128 stands for zero in the data rows.
Here are some points, each followed by its number:
tensor([162, 138, 134, 115, 185, 122, 173, 198, 188, 144, 153, 159, 195, 146, 145,  73, 182,  99, 101,  93, 153, 108, 123,  70, 204]) 0
tensor([110,  85,  93, 145,  92,  76, 122, 122, 121,  84, 113, 179, 100, 141, 118, 184, 146, 202, 169, 168, 152, 141, 140, 170, 103]) 1
tensor([190, 134, 120, 122, 136, 126, 140, 136, 165, 107, 141, 133, 127, 104, 117, 255, 116,  77, 137, 116,  90, 178, 109,  41, 115]) 2
tensor([132, 180, 173, 122, 117, 173, 100,  98, 109, 174, 131, 142, 167, 143, 137, 167, 148, 120, 121, 140, 126, 106, 172, 129, 170]) 3
tensor([101,  78, 107, 181,  88,  88, 102,  98,  74,  86,  88, 119,  85, 114,  88, 149,  88, 143, 193, 108, 180, 123,  90, 199,  92]) 4
tensor([160, 180, 171, 118, 118, 180,  95,  94,  99, 175, 153, 152, 150, 140, 130, 182, 133, 136, 114, 141, 119, 119, 207, 107, 133]) 5
tensor([ 99,  87, 100, 132,  88,  86,  99, 103,  97, 106,  71, 213, 135, 145, 201, 198, 130, 186, 182, 222, 228, 180, 105, 143,  94]) 6
tensor([166, 100,  99, 114, 155, 105, 186, 179, 169,  99, 146, 141, 168, 129, 128, 131, 145, 119, 112,  98, 122, 154, 101,  92, 131]) 7
tensor([ 87, 100, 116, 150,  95, 128, 103,  96,  77, 110,  88,  39, 101, 127, 109,  43, 116, 147, 142, 106, 124, 110, 117, 222, 101]) 8
tensor([155, 186, 171, 116, 137, 188, 118, 110, 119, 189, 132, 155, 137, 142, 122, 124, 130, 121,  87, 124, 131, 139, 159, 100, 155]) 9
tensor([121, 175, 172, 119, 129, 155, 109, 123, 124, 169, 124, 115, 140, 117,  92, 165, 118, 119, 111, 115, 105, 126, 128, 148, 107]) 10
tensor([102, 108, 134, 150,  91, 106, 112, 103, 146,  93, 132,  49,  78, 115,  92, 212,  88, 142, 200,  44, 127, 134,  78, 165, 108]) 11
tensor([163,  95,  99, 123, 148, 100, 197, 190, 182,  86, 142,  81, 148, 125, 101,  83, 153, 164, 157, 103, 124, 118, 119, 112, 138]) 12
tensor([ 94,  84,  81, 219,  83,  72, 104,  92, 129,  93, 103, 160,  28,  92, 189, 187, 101, 220, 162, 176, 117, 157, 134, 106, 114]) 13
tensor([103, 120, 113, 120, 114, 144,  96,  94,  67, 111, 149,  79,  91, 142, 117,  44, 142, 143, 139,  83,  98, 106,  81, 193, 124]) 14
tensor([129, 179, 178, 122, 121, 161, 100, 112, 115, 187, 103, 126, 137, 119,  98, 163, 111, 118,  86, 121, 131, 113, 223, 114, 112]) 15
tensor([113, 127, 121, 113, 130, 125, 126, 130, 112, 115, 144, 170, 152, 140, 127, 163, 141, 126, 166, 125, 112, 154,  82, 122,  96]) 16
tensor([ 86,  71,  97, 178,  82,  81, 107,  99, 103,  85,  91,  59,  92, 100,  98, 161,  88, 170, 169, 208, 154, 150,  83, 178, 115]) 17
tensor([183, 117, 113, 118, 189, 118, 202, 193, 206, 118, 129, 108, 168, 121, 126,  94, 125,  83,  89,  94,  91, 108,  76,  93, 161]) 18
tensor([124, 155, 157, 132, 123, 146, 112, 113, 110, 150,  90, 146, 131, 116, 167,  92, 145, 121, 156, 140, 119, 131, 142, 108, 137]) 19
tensor([113, 164, 144, 119, 108, 155, 126, 116, 152, 152, 204,  82, 147, 121,  95, 176, 124, 141, 161,  39, 154, 166,  99,  19,  83]) 20
tensor([200, 135, 127, 119, 182, 138, 186, 191, 200, 149, 114, 115, 151, 139, 142, 102, 133, 125,  79,  89, 130, 149, 120,  71, 163]) 21
tensor([180, 129, 120, 112, 185, 129, 185, 179, 186, 122, 121, 146, 170, 146, 106,  89, 127, 128, 118,  83,  97,  98, 104,  82, 182]) 22
tensor([130, 132, 136, 117, 123, 154, 113, 103,  85, 117, 136,  72, 107, 135,  93, 120, 124, 131, 181,  80,  83, 109,  72, 171, 111]) 23
tensor([126, 150, 150, 125, 121, 140, 112, 114, 116, 151,  88, 169, 134, 126, 192, 109, 152, 124, 157, 153, 144, 139, 145, 102, 133]) 24
tensor([ 91,  72,  89, 139,  80,  73,  98, 100,  97,  91,  66, 217, 127, 144, 193, 232, 121, 195, 188, 226, 230, 181, 102, 153,  88]) 25
New points follow, each followed by the numbers of its two nearest points above by angle, nearest first.
tensor([133, 181, 191, 120, 135, 163, 113, 114, 135, 176, 112, 127, 128, 134, 128, 178,  93, 140, 110, 100, 136, 135, 198, 121, 106]) 15 5
tensor([121, 134, 153, 115, 114, 130, 108, 122,  92, 139, 114, 184, 116, 121,  93, 136,  96, 152, 109, 176, 119, 118, 226, 204, 103]) 15 5
tensor([170, 128, 124, 112, 173, 129, 176, 169, 177, 120, 123, 149, 160, 144, 103, 109, 123, 126, 124,  87,  93, 105, 109,  80, 169]) 22 18
tensor([ 91,  83,  75, 234,  81,  68, 104,  92, 130,  93,  82, 175,  20,  78, 198, 193, 103, 238, 164, 176, 113, 161, 134,  81, 119]) 13 1
tensor([105, 113, 119, 125, 111, 114, 125, 111, 124, 123, 121, 176, 122, 123, 148, 110, 136, 112, 118, 158, 128, 124, 192,  72, 111]) 24 19
tensor([113,  90,  93, 119, 114, 127, 108, 110,  99,  92, 141,  82, 106, 128, 107,  82, 140, 129, 146,  94, 126, 117,  72, 173, 127]) 14 8
tensor([140, 115, 126, 121, 183, 113, 181, 191, 180, 130, 157, 173, 206, 122, 212,  18, 210,  92,  89, 152, 185,  73, 119,  99, 247]) 0 22
tensor([160, 158, 169, 115, 141, 178, 132, 120, 100, 159,  98,  93, 126, 130,  84, 179, 113, 119, 111, 101, 143, 150,  99, 137, 105]) 10 15
tensor([148, 122, 131, 115, 170, 131, 167, 171, 164, 117, 121, 101, 154, 125, 100, 120, 112, 115, 101, 102, 135, 147,  59, 132, 148]) 18 21
tensor([152, 157, 161, 123, 134, 174, 108, 107,  86, 167, 139,  88, 111, 134,  89, 176, 112, 106, 122,  96, 135, 134, 134, 114, 110]) 10 15
tensor([186, 106, 107, 121, 158, 104, 202, 196, 195, 100, 143,  94, 157, 131, 116,  98, 147, 165, 139, 102, 126, 121, 131,  94, 136]) 12 7
tensor([159, 153, 162, 115, 150, 166, 143, 134, 118, 151, 105,  98, 137, 127,  91, 167, 125, 114, 112,  98, 139, 144,  93, 133, 115]) 10 9
tensor([108, 188, 185, 119, 118, 161,  94, 111, 116, 179, 124, 116, 134, 115,  82, 184, 114, 131, 117, 114, 108, 126, 134, 157,  99]) 10 15
tensor([100, 117, 123, 138, 108, 131, 104,  96,  96, 110,  65,  34, 117, 126,  92, 100, 113, 121, 166,  73, 145, 128, 112, 202, 111]) 8 23
tensor([ 98,  93,  98, 143,  88,  84, 106, 108, 104,  91, 117, 192,  98, 141, 121, 199, 143, 194, 172, 170, 146, 149, 131, 175,  94]) 1 25
